Each named turn below is shown by a few rows before and after it. Which turns, in which order, take the first row of each later pair to the second? The first pair is answered.
ret:
[ 16   8   4  -6 -28 -42 -20   7] -> [ 10  14  16  -3 -33 -41  -6  13]
[ -4 -19 -22  -7   5 -10 -18   5] -> [  0 -22 -16   4   0 -18  -1  19]
[-16  12  20 -26 -13  15  10 -24] -> [-10   0  -4 -30  -9  11 -13 -33]
[ -7   2 -16 -19 -21  12  13 -22] -> [ -1  -6 -24 -17 -22   8   9 -20]
fesid:
[ 10  -7   4  -2   7   8  14 -13] -> [  7  -3   8  -7   5   8  11 -16]
[-28  -4 -25 -13  11  15 -14 -16] -> [-15 -18 -33  10  24  13  -1  -5]
[ 18 -12 -22  -3 -11 -35 -36  11] -> [ 23 -17 -17   3 -10 -34 -33  13]
res:
[  8   2  22  -3   6   6  20 -13] -> [-16   7   3   8  19  -5   2  20]
[-30  29  30  -6  14  19 -43   0] -> [-11  13   8 -16 -30 -36 -46  13]
[ -3 -18 -30  -3   4  15  32 -26] -> [-19 -11 -42   4  18  11  20  -5]
[ 29  -7  20   0 -27   8  14 -27] -> [-16  13   6  23  26  31 -11  16]
Pairs:
(two turns a pair)
[ 17   6  18   7   9  16  16 -22] -> [-11  15  -2  18  21  -1  -2  21]	res then ret
[-13  -2  -6   4   3   9 -37  -4] -> [ -1 -15 -12  26   6  -3 -18  12]	fesid then ret
[ 15 -22 -18  24  31  21  22  -5] -> [ 10 -20 -29  27  15 -13  21  27]	ret then res
[-16   1 -10  16  33   4   0  16] -> [ 11  -5  14   2  18  17  21 -25]	res then res
[14  2 25 19 21 17  9 -6] -> [ -7  18  26  -7   6  20  -6 -18]	fesid then fesid
[ 10 -22   1  16   2  15  52  -2] -> [-29  -6 -20  16  12   4  24  41]	ret then res
[-25  31  19  -2   6   9 -17   8] -> [ -9   3 -20   2   9  -7 -41   4]	ret then ret
[ 25 -27   8  19  -3 -17  36  19] -> [ 11   6  48 -13 -18   2  23 -12]	fesid then ret
[ -3 -10 -21 -24  -6  24  60 -16] -> [-35  -2 -43 -16  18  24  28  17]	ret then res
[ 31 -17  -7   5 -15 -19   5  -7] -> [ 14   7  28  -1 -15  -2  24  -7]	ret then ret
[ 11 -14  -4   0   2   4  -3  -9] -> [  7 -14 -11   1   3  -4  -8   3]	res then res
[ 12 -16  -3  23  -3   2  51  20] -> [  5 -12  -9  27   2  -1  46  29]	res then res
[ 43  11  28  10  -1 -25  28  -6] -> [ 20  30  40 -18   6   8   2 -37]	ret then ret
[ 26 -11  -9   8  -3   0  -7 -10] -> [ 15  -9 -17  15   7  -4 -14   4]	res then res
[ 40  -4  11  -1   2 -18 -21  -7] -> [ 36   8  32   2  -2 -14   1   3]	ret then ret
[ 11 -13 -13   6   4 -18 -34  10] -> [  1  -5   3  11  27  15 -31  -1]	res then res
[  8   4  -8  -2 -24  -4 -14  -8] -> [ 11   5  -1   5 -28  -9   1   2]	ret then ret
[ 25  -5 -20  13  16 -10   5   4] -> [ 19   0 -15  16  26   2   6   3]	res then res
[ 23 -11   0  16 -27 -28 -16  16] -> [ 15   4  23   7 -36 -24  -8  14]	fesid then ret
[  4  -5  -4 -16  -5  -1 -17 -24] -> [ -4  -3 -14 -13  -4 -12 -24  -7]	res then res
[ 36 -26 -15   6 -23 -22 -12  -7] -> [ 21   4  32   7 -30 -10  30   8]	ret then ret
[  3  -2  19   3  11  40  59 -17] -> [ -6   3   7 -27  10  50  19 -48]	fesid then ret
[-26   6 -23 -26   2   4 -11  -6] -> [ -4 -10 -31 -25 -11 -13  -3  -8]	res then ret
[  6 -11  -8 -14  -5  14 -27 -29] -> [  0 -17 -23   9  18  13 -29   1]	res then fesid
[-25   4  -7 -26 -33 -32 -27  20] -> [-48  22  10 -14  12  19 -30  15]	res then res
[-32  10  -1  -8  26  -2  -2  13] -> [-18  -5 -12   7  36  -8   0  17]	ret then fesid
[ 2 -6 16  4 -9  1 35 -6] -> [-33   8  -2   3   8   4   5  19]	ret then res
[-12   8 -18 -12  10 -25  -9  12] -> [-15  17   2 -10  31   9  -1  -8]	res then res
[ 9 -5 -9  0 12 18 -3 -1] -> [13 -8 -7  8 11 12  6  7]	ret then ret
[-19 -20 -19  -4  19  12  29  -2] -> [  3 -29 -14   3   2 -14  36   9]	res then fesid
[-25  -1 -21 -10   3  15  22   6] -> [-17  -3 -11   2   8  19  30   7]	fesid then ret
[ 14 -12 -28  -5 -24 -19 -10   5] -> [  3   9  11   1 -30 -12  29  19]	ret then ret
[ 0 15  9  1  3  2 27 18] -> [-10  15  -4 -11  -7 -13   7  24]	ret then res
[ 9  1 21  2 -3  0  6 10] -> [ 8  1 14  2 -5 -7  2 15]	res then res
[ -2 -12 -34  -6  -9 -14  15  11] -> [-2 -1  0 -4 -4 13 41 -4]	ret then res
[ 19   1  45  -9 -24  19  15 -47] -> [  7 -15 -14 -30 -22  11 -29 -54]	fesid then ret
[-10  -2  -4  -9  -5   8  13  -4] -> [-10  -2  -8  -8  -9   3  11   0]	res then res
[-16   3 -13 -15  -6  23   1 -18] -> [ -7 -13 -33   3   3  14   8  -5]	fesid then ret
[ -6  16   8   5  11   6 -10 -18] -> [ -3  12  -7   9  -2 -23 -12   6]	res then ret
[-10  21  -9  30  30  21 -49  11] -> [  7   8 -15  50  24  -3 -28  32]	ret then ret
[-21  -2 -38   0  17   0  23  15] -> [ -2  -2 -15 -13 -12  -7  46  -8]	res then ret
[  3  -4  -5  -3  -5 -12  33   5] -> [-12   8   1  -7  15  17  23 -10]	res then ret
[ 38 -17  -7   4   0 -17 -26 -17] -> [26 -2 21 24 29 15  1 -9]	ret then res
[-10 -15  -2  17  12 -39  13  34] -> [  6 -10  39  -8   0  -3  33 -25]	res then ret
[-27  16   1   1   9   1 -15  28] -> [ -7  14  28  -8   6  27   6 -15]	res then res
[ 24 -26 -17  13  17   5  22   2] -> [20 -3 25  4  0  8 37 -5]	ret then fesid
[-15  -2 -12   0  13  17  26  -2] -> [ -1  -8 -12  -5  -7   5  33 -12]	res then res
[-18  21  20 -15   3  23   2 -20] -> [  2   8   8 -25 -32 -13   5 -20]	res then res
[  2  20  21  -5 -28 -22  -5  19] -> [-17  33  24   2  -3  -5 -11  28]	res then res
[-20   5 -11  -7  -6   9  54  -2] -> [-39  11 -31 -14  -3   0  26  13]	ret then res
[-15  26  24  10  -7 -15 -11  32] -> [  1  18  26 -13 -33 -23 -14   4]	ret then res
[-13  -1   1  25  22  -9  13  18] -> [-26  10   8  11  26  11   2   2]	ret then ret
[-11  36   2 -10   7  28  -5 -19] -> [ -8  20 -23  12  28  29   4  -2]	fesid then fesid
[ -9  18   1 -12   2   0 -68  -5] -> [ -3   0 -24 -20  -5  -8 -60 -10]	res then fesid
[ 0 -1 12 16 33 22 -1 -5] -> [ 29 -14  13   2  -7  -2  13 -23]	res then res
[  5 -21 -15   9   4  -8  24  21] -> [-17   4  15  -7   5  20  28   9]	ret then ret
[-7  3 -7 -4  6 26  9 -7] -> [ -9   2 -18  -1  -6  -2   5  21]	res then ret
[18 -9 -5 38 37 15 29 19] -> [12  8 10 38 23 -9 13 43]	fesid then res
[ -6  -6 -24  -1   2   6  -6  -6] -> [  3  -7 -12  18   3   1  13   8]	fesid then ret
[ 10  -5   4 -14 -18  -8 -11 -11] -> [ -9   0  -8  -6  -3  -6 -23  13]	res then res
[ -4  -3 -35 -18  -8 -13  -4 -12] -> [-20   6 -33  -9  16   5 -11  -7]	res then res
[ 19   1  22  11 -17 -13  31   2] -> [ -3  16  22 -16  -8  16  -3 -27]	ret then ret
[-7 31 15  6 -1  2 30  3] -> [  1  26  12   2 -15 -14  29   3]	res then res
[ 14 -31 -39  -7   3  -9  15  -3] -> [ 16 -27 -21   0  21  15  30 -15]	res then ret
[ 6 -2  1 21  8 29 21  1] -> [-10   5  -6  25   2   1   3  35]	fesid then res
[27  4 29 28  1  6 26  8] -> [-14  29  26  19   8   4  -7  34]	fesid then res
[  4   2  15 -16 -22  11  20 -28] -> [-30  12 -13  -2  19  24 -15   0]	ret then res
[  2  -8  -5  22  11   7 -21  13] -> [ 15 -10  11  18   5  20 -10 -13]	res then res
[-20  -4 -28  -9   7 -13 -27  18] -> [-17  -1  -7   8   0 -24   7  40]	ret then ret
[ 13 -11 -10   1   5 -19   5  -1] -> [ 13  -1  12  -1  12   5   7 -15]	res then fesid
[-27  15  27 -19  -7  49   2 -32] -> [-45   7 -25  -3 -12 -10 -30  36]	res then ret
[ -1   4 -16   8 -30 -16  20   9] -> [-17  20   8   7 -15  14  25  -3]	ret then res
[24 -2 14  7  4  6 54  0] -> [-22  26   8   6  28  12  18  34]	fesid then res
[  0 -21 -44 -15   1  12  -6 -11] -> [ 18 -25 -24  14   1   2  31  12]	fesid then ret
[-16  10 -15   6  -2 -25   0  41] -> [-35  30   6  -8   1  -4   0  31]	ret then ret
[-14  12   0  15  16  22  -3   9] -> [ -7   0 -16  15  18  13 -16   8]	ret then ret
[  9   7   8   9 -31   5  22   5] -> [-18  23   8   5 -13  25  10   8]	fesid then res
[ -6   4  10   3 -11   2  21   7] -> [-19  13   7  -3  -1  13   7   3]	res then ret
[-12  23   9   1  -3  -1   3  28] -> [-19  22  -6  -2   8  10  -7  22]	ret then fesid
[ 26   4  18   9   9  20  14 -21] -> [ 17   8  12  -6   7  26  -3 -30]	ret then fesid
[-31  23  19 -11 -16  -4   3  12] -> [-24   7 -15 -21  -9  -7 -34  -2]	ret then ret
[  0  -3 -28 -23 -30  -5  27   5] -> [ -8   8 -17 -31 -30   7  29   1]	ret then ret
[ 10  -6 -12   3  21  -4 -22  -7] -> [ 16  -4   5  20  13 -15  12  12]	ret then ret
[-16  14  17  -4   3   9  -2   6] -> [-22   8  -2   1  14   8  -1  13]	fesid then fesid
[-26 -11   1  22  13   1   1  -5] -> [ -9 -15  11  15   0   4  12 -27]	res then res
[-25  12  -2  -6  -4  13  24  12] -> [-29  10  -8 -10   5  19  14   5]	fesid then ret
[  2 -12 -32   2  -3   6  18  16] -> [ -2  -8 -24   5  10  24  18   8]	res then res
[ 21 -12  21  15  -6   8  11 -13] -> [ 17 -15   1  16 -16 -22   0  12]	res then res
[ 32 -20 -15  -3 -34 -36  10  -4] -> [  6   7  13 -25 -48 -26  20  -5]	ret then fesid
[-16 -12 -26 -32 -23   2  22  10] -> [  2 -24 -23  -9 -14  -3  39  21]	fesid then fesid
[-23  15  28   3  -4  -1  13   3] -> [-27  10   2 -10 -13 -19 -17   6]	ret then res
